0: [179 180 185 199 204 186 169 165 161 171 159 131 100  66  25  18   9   0
  18  41  84  77  76  56  60  88  98]
1: [116 110 124 145 138 150 135 145 141 166 176 160 148 129 121  98  96  92
 104 108 107 105  90  77  83 103 128]
2: [179 190 194 173 178 167 127 126 130 134 130  99 101 103 110  96  85 111
 146 155 121 120 127 143 126  83  81]
3: [133 121  97 102 114 122  92  85 102 132 121 111 122 164 180 174 167 172
 221 220 171 134 149 174 146 101  96]
4: [ 59  80 107 109  97 104 117 132  88  80  68 102 114 111 116 134 170 143
 100  81  95 110  90  78 101 148 161]
5: [118  92  77 102 111 135 133 139 135 145 136 129 139 146 174 186 170 144
 127 128 128 104 110 113 129 135 157]
6: [190 171 175 173 176 180 162 150 152 122 121 106  78  76  80  86  84  64
  59  70  73  86  93 110 112 110 101]
7: [190 173 150 130 125 107  80  74 101 126 130 106 102 116 105 107 106 129
 181 191 171 167 172 167 143 108  86]
8: [110 104  96 110 122 121 151 148 154 166 171 194 183 178 184 178 175 166
 142 146 152 143 145 138 141 158 165]
9: [164 158 156 157 158 155 142 134 116 125 118  97  82  87  88  86  85  83
  93  96  99 107 109 128 113 114 104]
10: [195 193 168 152 164 139 104  76 117 157 168 123 108  99 103  72  39  70
 128 174 167 138 131 142 107  75  57]
11: [ 64  66  76  78  64  87 112 132 115  71  85 112 146 159 168 198 226 207
 155 119 114 133 115 117 135 161 170]
12: [201 195 173 173 178 160 122 107 147 203 198 170 113 103  77  45   5  27
  78 121 124  98  96  95  77  64  58]
13: [152 151 148 152 153 142 122 128 119 135 135 129 133 149 168 152 141 164
 186 192 175 156 149 158 152 127 131]

[153 147 135 118 126 121 108 104  97 105  92  71  79  74  75  87  99 115
 114 136 113 105 112 125 106  95  85] 9 2
[115 136 156 145 147 129 147 133 130  91 104 107 112 105  82  97 119 114
 124 109 121 120 110 106 119 130 138] 9 1
[149 134 117 118 121 122 105  96 101 107  97  89  89 109  98 105 103  98
 111 115 118 116 124 119 123 104 103] 9 2
[194 199 172 167 173 164 104  90 107 143 134  85  51  72  72  51  11  55
 113 156 134 121 107 122  99  44  46] 10 2
[102 120 130 132 140 136 141 157 167 167 181 190 182 180 171 155 151 145
 148 137 144 163 147 151 145 161 168] 8 5
[ 67  91 115 114 114 109 131 132 132 128 132 133 130 122  93  91  96  93
  75  75  78  83  75  58  71 107 137] 1 4
[ 76  64  85  92  89  88 128 128  81  34   2  18  52  71  96 130 170 163
 129  68  68  69  91  98 116 135 129] 4 11
[167 191 180 178 172 158 151 148 180 213 219 207 164 110  70  35  25  31
  57  94 135 138 108  88  85  96 137] 12 0
[124 126 141 140 134 128 135 127 123  88  84  93  84  73  80  92  95 104
  84  73  82  89  81  91  98 108 123] 9 6
[177 176 179 179 176 176 140 128 139 160 163 126  99  68  47  25   0   1
  35  69  85  86  77  67  72  69  77] 0 12
[190 186 155 167 182 177 159 146 159 187 187 141 124 121 116  99  70  76
 103 128 132 128 130 148 132 110  91] 2 10
[ 27  31  60  59  53  82 119 136 109  58  54  97 159 192 198 238 255 255
 214 163 136 167 174 162 179 201 198] 11 5
[ 65  85 108 110 114 115 139 148 154 171 188 204 208 188 162 159 157 140
 127 133 151 147 131 119 127 150 184] 8 5
[ 95  93 111 101 108 111 136 140 110  88  71 104 105 101 122 132 154 138
 105  84  89 106  98  98 126 154 164] 4 5
[137 160 160 163 139 130 127 131 126 113 111 110 106  99  89  75 107 111
 121 124 117 130 124 119 104 103 117] 9 2
[ 85  70  64  81  91 125 125 124 124  93 101  95 127 168 193 217 223 224
 201 160 133 121 131 149 159 168 168] 11 5
[ 59  67  83 103 110 121 117 133 146 144 161 165 178 197 189 195 202 200
 186 168 157 132 121 125 131 163 186] 8 5
[142 127 118 119 115 130 121 129 108 120 115 123 102  96  99  99  99  92
  87  95 121 128 128 126 127 120 112] 9 1
[172 194 176 166 158 152 116 120 150 169 179 152 109  89  74  30  19  23
  67 102 121 110 101 102  89  72  76] 12 10
[142 151 153 154 147 145 137 139 110  68  51  50  56  64  77  83  97 110
  97  95  83  90 125 114 114 113 105] 9 6
[213 185 140 148 155 156 119 108 139 190 185 149 140 155 170 150 108 130
 197 221 186 168 177 190 177 109  99] 13 7
[ 87 106 134 125 106 101 129 130 120  75  77 127 149 166 159 173 207 231
 192 156 158 167 173 154 164 171 198] 11 13
